Each row has a name. After each piece below comes the name of the row it's from, unless a question asks for something else. Each question is about the rows just above it. Places in a row count from 0.

[ 61  73 -95 -55 -18] : rin
[  55 -109   43   28  -55] : toze
[-97 -17  55 -19   2] : Tonag
What comes right after [61] in the named rows?
[73]
Where does [-17  55] start? Give its row and place.
Tonag, 1
Right after [-19] comes
[2]

[ -2 -13  -2 -21   2 -97 -49  16   7 -51  81  -5 -34   4  -4   9]  zopar
[-13 -16  -1 -21 -24 -10  10 -32 -22  11 -27   0  10 -29 -30  -4]  Dofi
[-15   1  69   9  -9  35 -15   4  -8  -8 106   5 -84 -14 -11  12]  vego
[ -6   0 -21   2 -10  28 -10  -1   7  35 -18 -10  -7 -18  -2  -5]  zifif
[ -4  68   8  -9 -11 -25  22 -12  -1  44  43  -6  47  -1   0 -10]  Levar
[ -6   0 -21   2 -10  28 -10  -1   7 -53  17 -18   0 -27 -40 -31]  kibit
[ -3 -13  33 -26  -1  32 -55 -12  -5  30  61 -13 -21   0   0 -11]  Ded
Right after [-25] comes
[22]
Where do [ -6   0 -21   2 -10  28 -10  -1   7 -53  17 -18   0 -27 -40 -31] appear?
kibit
The entry that follows [69]:
[9]
After [-13  33], its row goes on with
[-26  -1  32 -55 -12  -5  30  61 -13 -21   0   0 -11]
The rest of the row after [ -1 -21]:
[-24 -10  10 -32 -22  11 -27   0  10 -29 -30  -4]
[-55 -12  -5  30  61 -13 -21   0   0] begins in row and place
Ded, 6
Right after [-7] comes
[-18]

[  4  46 -18  39]  tuki
[ 17  21 -18  45]  guz
[-4 20 -4 73]  nefi
[-17  29   8  84]  rok
[-11  17   6  88]  kika
[  4  46 -17  39]  vobom
Right after [8] comes
[84]
Go on from [ 46 -18] to the end of its row.
[39]

[ 29   2  43  13 -25   1 -47  39  19 -82   2  -6  -8 -46  16  49   5 -72
  60  34  15 -37 -18  15  14   5 -43  41  54  -5  -6  -3] -> Zopi
[-85   3  43  13 -25   1 -47  39  19 -82   2  59  -8 -46  16  49   5 -72
  60  34  15 -31 -30  20  19   7 -37  32  58 -29 -29 -14] -> Zozar
[ 34   1  12  22 -15  -1 -48  52  24 -82   2  -9  14 -60  35  50  24 -62
  54  45   5 -36 -13  13  20   3 -45  41  54  -1  -6  -3] -> tebu
[ 36  -2   8  19 -20   4 -49  51  22 -84   3 -11  -8 -60  33  54  21 -62
  54  42   1 -37 -18  53  14   5 -43  44  52   8  -8  -4] -> kapu
The entry that follows [59]:
[-8]
Row and place where [-84   3] starts:
kapu, 9
Which row holds [ 29   2  43  13 -25   1 -47  39  19 -82   2  -6  -8 -46  16  49   5 -72
  60  34  15 -37 -18  15  14   5 -43  41  54  -5  -6  -3]?
Zopi
Right after [50] comes
[24]
which: [-85   3  43  13 -25   1 -47  39  19 -82   2  59  -8 -46  16  49   5 -72
  60  34  15 -31 -30  20  19   7 -37  32  58 -29 -29 -14]
Zozar
Row and place where [ 45   5 -36 -13  13] starts:
tebu, 19
The entry that follows [51]:
[22]

[-11  53  10  57  52  41  -2] = med
[-32  97  10  57  51  41  -2] = tapim
[ 17  95 -14  76  12  23  13] = sufa
[ 51  85 -11  54   2   5  34] = tezup
[ 55  74   1  18  11 -12  61] = pov
Row and place where [57 52] starts:
med, 3
Where does [55 74  1 18 11] start? Give its row and place.
pov, 0
Row and place where [-11  54   2] starts:
tezup, 2
Where does [10 57 51 41] start? Give its row and place.
tapim, 2
Go on from [97 10 57 51 41] to the end of its row.
[-2]
Where does [53 10 57 52] start? Give its row and place.
med, 1

[-31 -34 -52   9 -10  20 -25  21  15 -16 -21  56 -11  28 -37 -51  -2   5
 -19  38 -18  47  32  54  46  -7   1  -3 -32  14 -21  -6  54  -3  -6  -6
 -41  43  12  21   1  45  21]  das
[  3   6  14  -1  -4   0  14  -1  -3   4  11 -14   4  -7  16  15   1  -8
   6  -4   6 -14  -3 -11  -9   8   2   0  12  -7   2   6  -8   5   3   1
  18  -4  -1  -1  -4  -8 -11]  vazu
[-19 -30 -17  50  25  14 -31  41  -1  28 -31  69  17  19 -40  -7   5  10
 -16  43  42  28  35  74  78   7  -2  25  -8   7  49  28  67   8  12  19
 -39  45  48  24  18  53  14]  zef
[ -4   3  20   0 -26  -3   5  -3 -11   7   9 -22   7 -14  15  16   3  -7
   3  -7   7 -27  -5 -11  -8   6 -11  -4   4  -9  -5   0  -9   3   3 -13
  18  -7 -14  -3 -14  -9 -20]  rito
[ 83  76  17  -1  56  15  20   9  49   6  16  30  20  21  23   7  45 108
  35  14  -8  60  16  17  14   7  29  17  13   7  50  28  23   2   9  25
  22  24  21   9  61  14  93]  logid
Right after [69] comes
[17]
What comes right after [-22] in the named rows?
[7]
Where do [  3   6  14  -1  -4   0  14  -1  -3   4  11 -14   4  -7  16  15   1  -8
   6  -4   6 -14  -3 -11  -9   8   2   0  12  -7   2   6  -8   5   3   1
  18  -4  -1  -1  -4  -8 -11] appear?
vazu
After [ 7 50 28], its row goes on with
[23  2  9 25 22 24 21  9 61 14 93]
Go on from [25 -8  7 49 28] to the end of its row.
[ 67   8  12  19 -39  45  48  24  18  53  14]

